Here are some points:
[-46 -35 -27 -66   3  14  18 -56  24]
[  17   -1  121  -84   65   15   60  -16 -127]
[-11   6  -2  11  -7   4 -54  -5 -36]
[-21  -4  10 -21  17  13 -28 -17 -30]
[ 45  92  56 120  41  53 -75  56 -46]
[ 25 -13  66 -58   4 -16  13  16 -91]
[-34  -2 -34 -24  17  44  28 -50  59]
[  8  28  39   7   2 -37 -19  54 -80]
[ 36 -19  86 -84  19 -25  71  14 -97]
[-31 -18  58 -47  40  -7  21 -33 -79]
[-22 -15 -57  14 -26   1 -20 -16  59]
[-36   2 -69  70  -3 -35 -21  13  89]
[ 23  -2  14   5 -12 -26   5  26 -19]
[  16    6  100  -26   65  -12   23    9 -112]
[ 19  10  25  -7 -13   9 -19  17 -42]
[-24   6 -26 -12  24  47  22 -42  53]
[ -23   28 -106   92  -25   25  -57   -5  122]
[-16   2 -42  38 -10  -7 -41   8  41]
[  27    9   96  -36   30   -2   -2   16 -121]
[ -9   3 -10 -15  22  34  68 -36  52]
[-18 -34 -68 -13 -62 -39   3  -9  51]
[  8  -3 -39  14 -33  -9 -27   5  22]
[  1  39  46  30  31 -20 -14  43 -66]
[ -7 -15 -18 -12 -23   8 -19 -14   6]
[   1   14   40   25   13    0 -108   19  -92]
[-17 -12 -90  68 -51 -33 -74  18  79]
[ 14   0 -66  43 -37 -17   6  18  92]
[-35  13 -22  62  23   2 -59  -5  17]
[ 12   8  94 -76  50  -8  56  27 -98]
[ -1  48  31  60  53  52 -69  -9 -44]
[  39   -9   96  -68   25   -5   31   14 -120]
[-29 -10 -86  88 -25 -37 -63   9  91]
[-28   1 -52  59 -15   6 -53  -3  58]
[-22 -12 -17  12  -3 -25 -33   1   4]
[-16   6 -71  39 -12  28 -18 -12 101]
[ 53  52  10 106  -6  -3 -84  68 -18]
[ -31  -40    5 -114  -11   34  104  -53   23]
[ 21  12 -51  98 -33 -48 -71  49  37]
12 more points follow, each with its number after it:
[-19 -28 -30 -21 -15 -12  19 -17  37] 0
[-15 -29 -12 -23 -19 -24  11  -9   8] 1
[ -3 -37  31 -83   1 -20  69 -18 -25] 2
[ -3  29  25  62  27   2 -90  17 -49] 3
[-14 -24 -28 -37 -30   0   7 -15  26] 4
[ -9 -32  -1 -66 -21 -14  56 -21   1] 5
[ -5 -14 -13 -70  -3  46  80 -46  53] 6
[  6  40 -25  51  -9  13 -29  15  15] 7
[ -10   -5 -127   51  -89  -11  -32    4  127] 8
[ 11   7  31  31  14 -10 -55  19 -49] 9
[-29 -60 -37 -82 -42 -20  36 -31  31] 10
[  6 -21  53 -66  22 -18  62  -2 -54] 11
Which of these numbered points is nearest to each point below, ignoring the 2 directions in which the first points spread most? Its number follows each.
[-39 -40 -75   6 -36 -36  -6  -9  76] > 1
[ 52  53  60  49  38  33 -22  34 -53] > 6
[ 29  43  23 112  22 -35 -83  60 -38] > 11
[ 42  48 -38 123 -17 -16 -71  63  41] > 11
[ 39  25  38  56  -1 -33 -49  60 -56] > 2
[ 26 -37  46 -78  -6 -50  71  15 -52] > 2
[  1  13  63 -10  42  12 -37  -9 -95] > 3
[ -52  -38  -22 -114   11   24  100  -57   50] > 7
[ 18  11  40   2  10 -14 -12  15 -58] > 0
[-42 -39 -70 -12 -39 -13   5 -28  86] > 1
[  8 -31 -53 -73 -66 -11  93 -16  67] > 8
[-32 -51 -72 -36 -47 -26   3 -26  63] > 10
[ 38  46  49  59  24   8 -65  41 -78] > 7
[ 29  28  20  47  13 -45  -2  61 -18] > 11
[-27 -60 -43 -91 -42 -22  57 -39  46] > 10
[  3 -21  12 -29  13 -28  48  -2  -4] > 11
[ 13 -16  14 -26 -10 -22  -1   3 -32] > 1
[ 60  49  70  -1  36  56  -3  16 -77] > 6
[24 43 10 39  9 39 33 11 36] > 6
[ -16  -11 -114   40  -59    4  -12  -12  127] > 5
[-21  -6 -74  44 -52  -1 -63   7  69] > 4
[-20 -35 -65   6 -46 -36 -11   3  61] > 1
[  9   4 -13 -22 -18  30 -34  -6 -18] > 4
[-34 -25 -64  -1 -26   1 -23 -25  65] > 9
[ 28   2 -31  -6 -48 -21  33  17  31] > 8
[ -7   3 -80  46 -44   6 -50  -2  69] > 4
[ -17  -57  -26 -123  -45    4   97  -45   44] > 8
